array([[135, 117, 117, 126, 113, 141, 133, 117, 129, 121, 137, 117, 119,
        128, 102, 122],
       [142, 114, 121, 132, 132, 134, 135, 125, 126, 109, 136, 119, 129,
        127, 116, 131],
       [131, 124, 125, 145, 140, 115, 120, 154, 131, 127, 143, 121, 128,
        147, 130, 143],
       [131, 121, 122, 123, 124, 136, 119, 134, 131, 125, 132, 126, 127,
        130, 125, 125],
       [136, 121, 137, 133, 129, 126, 133, 118, 127, 135, 118, 133, 127,
        130, 134, 131],
       [135, 119, 116, 126, 131, 139, 136, 127, 114, 112, 136, 116, 133,
        130, 111, 120],
       [131, 117, 126, 121, 124, 128, 133, 119, 126, 139, 134, 143, 135,
        122, 136, 130],
       [129, 119, 124, 116, 122, 126, 119, 131, 133, 133, 127, 126, 127,
        139, 130, 126],
       [133, 115, 122, 123, 118, 121, 130, 124, 132, 130, 132, 137, 136,
        117, 133, 125],
       [135, 124, 123, 135, 125, 139, 136, 121, 128, 111, 131, 118, 123,
        135, 104, 125],
       [130, 126, 132, 130, 132, 141, 129, 116, 125, 136, 127, 139, 126,
        128, 121, 129]]) 132

array([[ 98, 137, 122, 134, 130, 139, 109, 136, 136, 127, 143, 134, 107,
        139, 129, 133],
       [139, 114, 106, 119, 129, 134, 113, 107, 112, 153, 101, 146, 149,
        110, 132,  99],
       [127, 122, 120, 127, 129, 128, 117, 120, 120, 132, 123, 132, 131,
        124, 130, 118],
       [112, 120, 136, 112, 104, 121, 113, 127, 123, 119, 149, 110, 107,
        123, 102, 136],
       [148, 116, 125, 110, 111, 122, 108, 109, 113, 148, 119, 121, 151,
        121, 113, 111],
       [120, 139, 115, 122, 122, 139, 119, 138, 139, 129, 127, 128, 122,
        120, 122, 119],
       [110, 141, 122, 116, 110, 135, 111, 142, 141, 119, 141, 114, 108,
        123, 108, 128],
       [136, 120, 110, 111, 121, 137, 120, 118, 120, 143, 106, 142, 140,
        100, 124, 106],
       [146, 120, 134, 114, 117, 125, 141, 122, 123, 134, 117, 126, 142,
        115, 119, 128],
       [139, 116, 137, 127, 125, 113, 131, 118, 116, 127, 129, 119, 136,
        130, 125, 129],
       [129, 123, 127, 122, 121, 125, 118, 122, 123, 136, 128, 126, 133,
        128, 122, 125],
       [118, 119, 119, 119, 123, 134, 113, 119, 119, 137, 124, 139, 125,
        116, 125, 120]]) 119

array([[115, 107, 123, 114, 125, 129, 117, 121, 138, 135, 135, 128, 118,
        133],
       [139, 125, 133, 140, 137, 124, 120, 129, 124, 122, 124, 127, 120,
        137],
       [143, 114, 133, 148, 137, 138, 117, 132, 115, 112, 118, 126, 116,
        129],
       [118, 115, 120, 121, 119, 127, 142, 129, 119, 114, 120, 133, 140,
        122],
       [118, 129, 135, 124, 138, 130, 141, 136, 119, 117, 118, 131, 141,
        137],
       [148, 111, 117, 146, 124, 126, 137, 139, 129, 126, 125, 119, 138,
        123]]) 117

array([[112, 133, 139, 143, 139, 138, 124, 121, 113, 130],
       [125, 127, 124, 126, 111, 125, 125, 150, 138, 115],
       [140, 134, 136, 135, 139, 132, 128, 129, 142, 139],
       [134, 127, 130, 130, 129, 129, 120, 134, 142, 125],
       [142, 124, 125, 115, 124, 156, 115, 115, 137, 130]]) 125

array([[125, 123, 130, 128, 129, 126, 132, 128, 121, 124, 140, 126, 133,
        122],
       [127, 144, 128, 127, 124, 129, 134, 127, 133, 131, 140, 117, 122,
        107],
       [122, 130, 124, 132, 131, 135, 128, 134, 111, 130, 140, 126, 128,
        123],
       [127, 125, 121, 127, 122, 131, 129, 134, 119, 126, 140, 127, 134,
        126],
       [130, 133, 124, 128, 128, 137, 132, 136, 122, 127, 140, 123, 128,
        130],
       [128, 124, 128, 129, 129, 131, 133, 130, 125, 128, 140, 125, 131,
        119],
       [129, 133, 128, 131, 134, 136, 129, 137, 118, 124, 140, 125, 131,
        134],
       [126, 127, 133, 130, 131, 125, 133, 127, 121, 123, 140, 125, 134,
        149],
       [121, 124, 132, 127, 122, 120, 134, 119, 132, 131, 140, 124, 131,
        110],
       [123, 141, 133, 134, 133, 131, 129, 129, 121, 131, 140, 121, 126,
        141],
       [126, 122, 127, 129, 128, 130, 131, 131, 123, 129, 140, 126, 132,
        142]]) 127
---
[[110 143 128 139 123 133]
 [135 133 128 130 127 131]
 [119 152 131 135 126 122]
 [125 126 120 119 117 109]
 [134 120 127 126 116 135]
 [120 145 139 127 124 121]
 [121 134 135 137 145 125]
 [123 123 152 145 129 125]
 [128 122 138 117 133 138]
 [128 126 122 129 128 120]
 [130 123 121 122 135 132]
 [120 125 130 120 134 136]] | 120

[[113 109 129 124 115 112 125 129 142 138 135 114 141 137 121]
 [114 112 137 145 120 137 113 140 125 129 131 146 118 135 127]
 [111 131 113 120 119 125 152 131 145 126 128 140 117 123 135]
 [133 134 118 145 119 125 118 149 130 130 116 141 137 129 137]
 [129 139 135 139 118 121 119 140 140 114 142 114 110 115 144]
 [140 117 141 126 115 116 144 123 125 114 124 139 134 146 127]
 [135 131 115 130 116 117 127 117 111 140 136 130 108 129 124]
 [124 135 141 134 145 125 126 132 134 135 120 131 110 146 129]] | 110

[[153 111 125 133 129 120 113]
 [128 153 121 136 122 131 127]
 [107 157 127 128 125 136 140]
 [133 134 127 143 126 122 123]
 [143 109 148 111 149 113 124]
 [131 128 127 128 128 128 126]] | 128

[[149 109 144 142 109 141]
 [142 106 141 141 120 140]
 [145 107 140 146 123 140]
 [142 103 142 141 115 145]
 [136 108 141 138 115 143]
 [140 114 141 146 113 140]
 [140 109 145 146 114 148]
 [146 106 145 139 121 143]
 [140 110 138 143 116 144]
 [138 108 137 142 119 138]
 [140 110 136 140 114 144]] | 140

[[136 126 121 132 130 137 129 126 119 135 119 128 123]
 [123 125 130 137 124 125 123 112 127 121 128 129 132]
 [128 104 111 107 145 127 102 121 107 128 108 141 102]
 [123 125 128 139 124 121 123 121 125 121 125 126 127]
 [125 113 119 106 120 122 120 143 121 129 122 114 113]
 [125 120 135 129 122 128 119 121 133 128 133 125 133]
 [119 139 116 121 124 116 140 133 122 117 121 123 118]] | 121

[[128 128 128 128 128 128 128 128 128 128 128 127 128 129 128]
 [148 112 129 123 122 147 121 134 112 125 104 116 136 116 119]
 [124 129 128 137 126 131 128 128 126 128 129 124 122 134 123]
 [133 119 118 111 128 137 120 134 126 131 113 116 140 123 135]
 [135 122 126 119 127 135 125 129 127 128 120 122 134 125 131]
 [128 119 114 109 129 134 118 136 127 133 112 113 141 122 137]
 [121 128 128 145 124 134 128 128 123 129 130 120 117 139 119]
 [134 119 119 111 128 137 120 133 126 131 113 116 139 123 135]
 [131 126 127 125 128 131 127 128 128 128 125 126 130 127 129]
 [148 112 128 123 122 147 121 135 112 124 104 116 136 116 119]] | 136

[[143 135 121 113 120 135 143 135 121 113 120 135 142]
 [117 134 137 119 124 140 128 116 133 137 119 123 140]
 [121 114 137 141 118 117 139 138 116 119 142 135 113]
 [129 151 127 105 129 151 127 104 129 151 126 105 130]
 [142 134 123 114 111 116 127 137 144 144 136 125 116]
 [121 118 115 113 113 114 116 119 123 127 132 136 139]] | 132
